Rotation paths and how fast each direction turns (degrees a step)
Each turn is a multiple of 5 degrees from 10 to 175, or 0.
Each row of a path follows its step; steps can be skipped.
path 1
step 2: [-15  11   3  -2   7  -8   8 -35  -4  13   5   2  10 -11  -6 -17  -8  14
 -12  12  10  -9  26 -10  17  -9  -5  -5  -5 -18   5  20  -9  10  -8 -14
  -2 -15  11 -16 -17  43 -20   2  -1 -19  24  16 -11  13 -20  24   3 -29
  -6  15  -7 -20  -2  20 -13  11 -26 -21  33   6]
step 3: [  8  -2   8   1  -4   3  -6 -18  26 -31  -3  13 -37   0  -1 -16  13  -7
  13   6   2  14  43 -22  -2  24 -20  26  -7   4  37  -1  -3  13  11 -12
   3 -27  22   0   1   1 -21  15 -36   2   8  -1   6  -4   9   3   1 -22
  -5  -1  -3  -1  14   2  14  -6 -13   1 -21  -7]
step 5: [ -2   8 -13 -15   9  -9  -3 -25  19  30   0   3 -18   0 -18  -4 -26  19
   9  -9   6  11   2  -5   6  11  23 -23  23   6  31  23   4 -17   9 -20
 -20 -13  13  18   4  10  -3 -13   1   0  -3  31 -15  18  13  18   0   2
 -10 -18 -11 -37  25   3   5   5 -13 -20  18   9]
step 6: [  6  20  12   1 -14  21  35 -25   3  15   1 -12   8 -14  17 -22   7   2
  -6  -3 -11   2  23  -2  -6   8  -6  15 -15  19  15  20 -14  -2  39  -3
  15 -33   4 -12  -5 -13   5   5 -28 -18 -17  14 -15  -9 -12  21  14 -14
  23   3  17 -22  15  17  10   6   6  10  -8   8]
step 8: [  9  24   6   9   5   9 -16 -24   3   8 -28  -3 -15   6 -34  24  -8   8
  14  -1   9  13  -4 -25  -7   7  -7  32  -1  10  15  12   7 -12  24 -12
 -29  22   9   8  -9  11  -7   2 -37   7 -22   1   9   9   2   9   4 -31
 -17  -1  13  -3  15 -23  11 -14 -23 -21   8  16]
step 10: [  1  -8  14   6 -36 -25  17  -4  24  32 -14  18   2   6 -17 -12  -2  -8
  15   4  11   2  11   5   5   0  12  19   2   2  28   4   9  -8 -10 -17
   2  20  27 -22 -12  18  -9  11   2 -21  -6  20   3   0  -2  16  -2  28
  28  -8  -1 -48  16   5   6   0   5   0 -15   3]
step 11: [ 14   7  11  -7  11 -27   8 -17  10   1 -15 -19  36  -4   3 -16   8  11
 -11   1   7  11   8  -1 -13 -14 -23  20  21  -4   4   8   5   4  30 -27
 -13   6   3   2  -9  -5   8  28 -30   2 -19  22  16 -31   3 -22 -10 -27
  -7  -4   7  -8  24  -1  20   6   6   0  16  15]
step 12: [ 22  21  -6  17  -1  13 -38  10  11  16 -10  12  15   3 -16  26  15  -3
  -4  -7 -15  -6  -1   5  -3  22   8  -8  -4  -3   8  -2   4   7  16 -21
   2   5  -7 -10  20  15   4  -9 -10   2 -31  17 -12 -13  26 -15   6   2
   8  -9  25   6  28  25  22  26 -25 -13 -31  -2]
step 13: [  4  13   7  22 -28  -2  18 -15  -9   7 -28  -5  28 -11 -16  23  -3   6
   1  -1  -2  -8  -7  15  -3   1  -5  -9 -17  -3  10  25  -9 -23 -23 -14
 -10  28  18  -9 -17  27 -14  -3  -9 -30 -12   4 -31  15 -21   4  22  -2
  -9  21  -1 -12  12 -11  19  10  -3 -17  19  13]
Directions:
[ -2  -1 -10   6   0   0   5   1   5  -6  -3  -3  -2  -1  -2   0  -2  -1
  -2  -2   4  -2  -1   0   2   1  -3   5 -10  -4   3   4   2  -2  -2   5
  10  -5  -1   0  -1   2  -2   5   0  -1  -2   9  -7   1   3  -8   3   6
   4   2   1  -1  -5  -2   6  -6   4  -3   0 -10]
110
[ -3   4   0  -6   1   5  -5  -6 -12  -2  -7  -5   3   3   2   0  -1   0
   0   2  -5  -2   3   3  -2   4   0   1  -9   5   2   3  -1  -4   1  -6
   1   2   4   4  -6   2  11  -4   1   1  -1  -3  -2   4  -3   1  -2   5
   3  -1   6   4  -9   2  -3  -4  -6  -3   0  -3]
55
[ -3  -1   0   0   0  -1   1  -2  -3  -5  -4   2  -7  -5  -2  -4  -1  -3
  -2   3  -1   7   0  -5   1  -2  12   2   2  -7   1   3   3  -8   1  -2
  -3  -1   1   3  -3  -2  10   6  -7   3  -4   0  -1   1   0  -6   4 -10
  -5   5  -5   1   3   6  -1  -3   4   3   5   2]
130
[  3   3   0  -1   3   0   4   4   0  -1   4   5   4   8  -4  -3   5  -2
  -4   4   2   6   2   6   4   1   0   1  -1   9  -3   3   0  -3  -1   4
   3   0   0  -1   8  -7  -3   5  -6  -1  -8   0   0   1 -13  -2  -5   1
  -4  -4  -4   2  -2   6  -2   1  -4  -7   6  -4]
145
path 2
step 1: [-12  -7 -19  -9   4 -17  16  26 -29  26  19  24  11  10 -17  15  -2  18
  14   3   2  -8  -2  14  18  -8  30   9  -1   8  28   5  -7  18  18   6
  11   1  -9 -21  11  13  -2   5  18  -6   3  13  21  15  -8 -19  -1  11
 -28  22  -8 -17   6  39  24  -6 -10  -2  14 -13]
step 2: [ 16  13 -15  -2  14 -15 -29 -10 -23  31 -12 -32  -4  13   9 -20  -3   5
   5  18 -24  -8  -3  20  -6  -7   6 -15   9  -6 -25  -2  -1   2  -7 -12
   0 -22 -14 -15  11   4  27   3   8 -11  13  -5 -11   5 -20  35   7  -4
  -5 -21  -4  28 -16 -13   1 -34 -24   2   3  15]
step 4: [-11 -19  19 -21   8  21   4  -3 -18   6  -5  11   9   3  -7   9  17  11
 -11  -8   8 -21  12  29   9  28  29   1 -11 -10 -24   3  -9   7  44  23
 -14 -18  -4   0   3   5  -2 -16 -13  16  -4   9  20 -16   5  -5  10   1
 -24  11 -14 -25  23   4 -10  22  21  12 -14 -12]
step 5: [  9   4  33   5 -11 -23  -3  23 -18  -4 -23  -4   5   1  -7  -3   3   6
  -4  30 -15  -5 -10  14 -18 -10   7  20  20 -46  13  12  -8   1  -5 -58
 -11  -2  -6  -1   0 -20  -1  15  -3  16  -5   8   5   7 -14  19   1  14
 -10  -7  -9   0 -17   4  19 -15  15  18  -1   1]
step 7: [ 26 -24  11   0  -5  22  -7 -30  -4  22   9   6 -13 -24  -7   8  13 -16
  -2 -13 -24  -6   6  13  -2 -11  22 -14 -25   6 -27  -6  -2  18   7  17
 -16  -7  -3 -10  -6  -5   5 -11  -4 -12   7  30   7  12 -45   0   6 -28
  -2  -3 -10   4  -3 -26 -33  12 -16  -4   4  11]
step 8: [ -6 -38 -10   9  -3  15  10   8  -4   0  15  22  -7  15 -18 -18 -23  13
  -3   5   8  -9 -17  15   7  -4   8 -22  26   2  19  29 -11   6   5 -21
 -33   9 -19   8   7  -7 -13  23 -20  20  -6  19 -29  -5 -15 -18   2  16
  27 -10  -8 -13  -6  12   7 -19   6  16   6 -14]
step 9: [  6  35 -25 -22   4 -13 -12  24 -16 -15  17 -35  13   7   1  12  -6   4
 -24   6  -4   2 -13  30  15  28  27   6  15  15 -20  -7 -14   0   7   1
  -3 -14 -24  13   0  11   8  -1   9  -3 -32 -14  11 -22   4   7  -8  -2
 -10  -8  26 -14  16   6  12  -5  14   9   4   2]
step 12: [ 20   3  16  17  16 -16  -2   0  -5   1  22   6   2 -35 -11   3   8  23
 -14   6  -7  -1  10  24  -8   7  40 -12  11   9  18 -18 -26  14  -8  -7
  -7 -11 -11  12  11 -18  -1   7  19 -32 -11   7   2  -4 -10 -14   8   6
 -26 -17  -9  28  18 -21  -1   4  19  24 -22  -4]
step 13: [ -7  19 -19  -9   1   5  25  20  -4  -6 -19   8   3   1  -6   0  -2   1
   6  40 -12   4  -6   1 -15   7   9  -8   2  -6  20   0   6   2   9   5
  -8  10 -37  11   8 -24  -2   5  30   3  15  11   5  -5  -9 -16 -15 -18
  52  17  -8   4 -15  13   4 -42 -14  -9   5  19]
Directions:
[  6  -3   5  -3   0   1  -6  -7   3   0  -3   2   1   0   4  -2   0  -3
  -3   8  -5   0   3  -5  -2  -2   2  -7  -5   0   3  -5  -2  -9   3  -2
  -3 -12  -3  -4   4   3   7   0   4  11  -3   5   4   3  -1  -4  -3   1
  -2   1  -2   3   4   3   0  -3  -1  -2  -7   3]
135
[ -4  -2  -5  -3   3   7   1 -11   2  -1  -4  -1  -1   1  -3  -2  -3   3
   7   8   3   0  -1   4   2   2  -2  -3   2   0   0   0   5   7   5  10
   0   0  -1   3   2   2   8  -2   1   2   1  -7  -1  -8   5   2   3  -2
   3   5  -3  -3  -5   7   9  -1   3  -1  -4  -2]
155
[-10  -3   8   2  -6   5  -5   1   2  -1   1   3  -2   3   3  10  -1  -7
   0  -5   5   4  -5  -3  -2   0  -2  -3  -3  -2  -2  -7   4   1  -2   9
  -4   0   2  -9   0  -1  -2  -5  -6  -2  -1   0   0  -2  -5  -2   2  -4
   0  -1  -4  -6   0  -6   3  -5  -6   1  -7   0]
100
path 3
step 0: [-12  -7  -4  24  24  12  17   7   6   0 -17 -11   3 -14  -2 -11  11 -12
   3 -21   9  -3   2  21  -9   6  11  19  35 -49 -17 -36  -2 -19   4   6
   1   8   4  10  -4   0  -5   2  16  11  -1 -58  -4 -23  -5 -15 -14  -4
   5   1  -7 -20 -11  18   0   1   5 -16   5 -11]
step 2: [-30   9  19  33 -30  10   5   1 -19  25   0   6  18   2  -3 -12 -15  -2
  22 -13   4   0 -22   8   6 -15  -9 -11   3  17   8  31  14  24   4  -1
   3  -8  -8 -37  -7  -3 -11  -1  25   5   6  31   2   1 -26  29  -7  -1
  10  -8 -26   6  -3  21   9 -23  14  17 -10 -10]
step 4: [ 25   4  26 -32  28  -9  10 -10   7  -4   0  -8   5   7   8 -22  -4  -1
  15  21  23 -15 -19   3 -34  16   5 -20 -10   3  -9  -6   7  -6  14  -9
 -19  30 -14  -5  -9 -20   4  31   0  20   3  -4  13   8   4   1  11  14
  -1  -8  18 -35   4 -29  11  16 -25  -1  11 -22]
step 6: [ 14   7   6  13   2  17  37  17   1 -12  -3   6  -4   3  10  10  -5  10
   0 -11  -9  14 -16   5  -4  -3 -61  13  -3  20  30  20  -2  17   4   4
  21 -15  28  -6   0  -1  14  -2 -24 -28  -5 -12 -12 -18   3 -17 -25  -5
 -22   2 -13  19  11 -15   1  15  -2 -27  13   7]
step 7: [ -5  48  19 -12  14 -30   8   2  -3  -8  17  -2   1   1  10 -12   9 -31
 -20  -6   5   5  19 -20  11  22  11   0   1   9 -33  16 -25  11  11   9
 -24   4 -14  13   9 -11  -4  17   6  -7   8  28  -4  17 -10  -2   1 -12
  -3   8 -10   3   0  -8  47   3 -15 -11  13  20]
step 8: [ 22 -21  -2  22   5   6  -9  28  19   0  -1  -6   6  -9 -21  -7   7  -3
 -30 -18  -3   4  11   1  11  11  10 -17   1 -15 -33 -12  11  13 -13  27
  -7  -8  -6   6  -3  25  17   5   4  31 -29   7  -5 -13  -7 -18  -4  29
  32 -31  -1 -17   6  -8 -27  -4  -4  29  13  -8]
step 9: [-34   3   5  -4   5 -10  -3  20 -25   8 -13   1  -2  -8  13   0  -6 -11
  18   2  -6  13 -10  -4  -9  -2  -7  17   0 -11  -5   6  -5 -36   8 -15
  20 -21  20   0  -4   7  13  -7 -36  -2 -33 -19 -10  19  14 -11 -10  10
 -12  13  20 -30  -7 -12 -25   6  41 -27  15 -19]
step 10: [  3  11  -5   9 -31 -28   4  -9   8   9  -2  23   5  -7   6  14  -5 -24
 -12  21  -7  21   5 -37  12  17  -1  -4  30   6  10  14  20  -2  -8   4
   0   4 -28 -24   6 -27   7  13  -1 -18  38   6   0 -34 -11  19  -1 -22
  -7  28   2 -15   9  17   0  -6  11  -9   7 -11]
step 12: [-29  -8   5 -20  28  17   3  -7  11   6  -1   5 -34 -24   2   1   9  15
  15 -29  -4  -9  11  -8 -12 -16   4   7 -28  14  -9  -8  -8 -24  36 -15
 -21   3  15  19   2  -3   9  -2  19   3   2  22   8  -6 -23   8  10   0
   6  -1  11 -18   7  -7 -33   7 -15 -23  11 -36]
Directions:
[-5  2  4 -9  2  1 -6 -3  5  6  5 -3  5 -6 -4 -7  0  3  0  3 -1  6 -3 -3
  2  6  3 -1 -7 -1 -4  0  7  7  0 -1 -2 -6  3  1  0 -1 -4  0 -1 -2 -5 -4
  0  4 -1 -2  0  7  0  6 -8 -6  7 -2 -4  0  4  7 -5  4]
70
[  1  -2   0  -1  -2  -1  -5  -2 -10  -5  -6   6  -4  -4 -10  -2  -2  -2
   0  -3   4  -3  -7   0  -3   2   3   1   3   2   2   2   0   3  -4  16
  -4  -1   0  -3  -2   4  -1  -4  -4  -1  -1   3   2  -5   3   3   7   5
   5   3  -7  -2  -4   4   4   1  -2   2  -2   1]
125
[ -1  -9   7 -11   3  -2  -4   4  -4   7   2   2   3   2 -11   7   0   0
  -5  -3  -2   0  -1  -4  -5   1  -5   0   0  -4  -1   0  -7  -3   4   2
   4   3   0   3  -3   3  -4  -4   2   3   6  -2   1   3  -3   1  -8   0
  -1  -7   5  -2   3   1   1   0   0   5   2  -5]
95
[ 6  2  0 -5 -1 -6 -2  0 -1  0  2  2  7  3  5 -1  7 -3 -3  4  5 -4 -4  3
 -5 -2  6  1  7  4 -2  2  2  1 -8 -1  5 -5  1  4  8  2  0 -1  7  5  9  4
  0 -2  2 -3 -3  2  3  4  2 -7  7 -3  1 -2 -8 -3  0  5]
115
[ 3 -5  7  8  1 -5 -3 -1  0  0  9  0 -2 -3 -3  8 -4 -5  5  7 -6 -5  1 -1
  4  0 11 -3  1 -4  3  7  6  2 -2  4  1 -4  2 -2 -5 -7  0  3  5  7 -1  2
 -3  4  0 -1  1 -5  3 -6 -2  4  3 -2  2  5  1 -2  1  2]
125
[  0   0   4   6   0   3  -2  -3   0   5  -4   3   4   0  -1   2  -4   7
  14   3   2   7   2 -11  -4   0  -1  -5   6   1   2  -3   2  -1  -5  -1
   2  -3   0   2   9   2   3  -6  -6   5   1  -2  -1  -2   4  -2  -2   1
 -10   3   0   2   3   4   8   1   2   2   4  -1]
85
[ 7  0 -4  1 -1  1 -1  3  6 -3 -3  0  7 -2  3 11  0  2 -1  6  0 -2 -1  5
  5  2  2  0 -8  6 -2  0 -2  4 -3  9  6  5 -1 -1  4  2  5 -8 -1 -6  0 -9
  7 -4 -1 -1  0  2 -3 -7  3 -1  0 -1 -4  6  3  5  4  4]
145
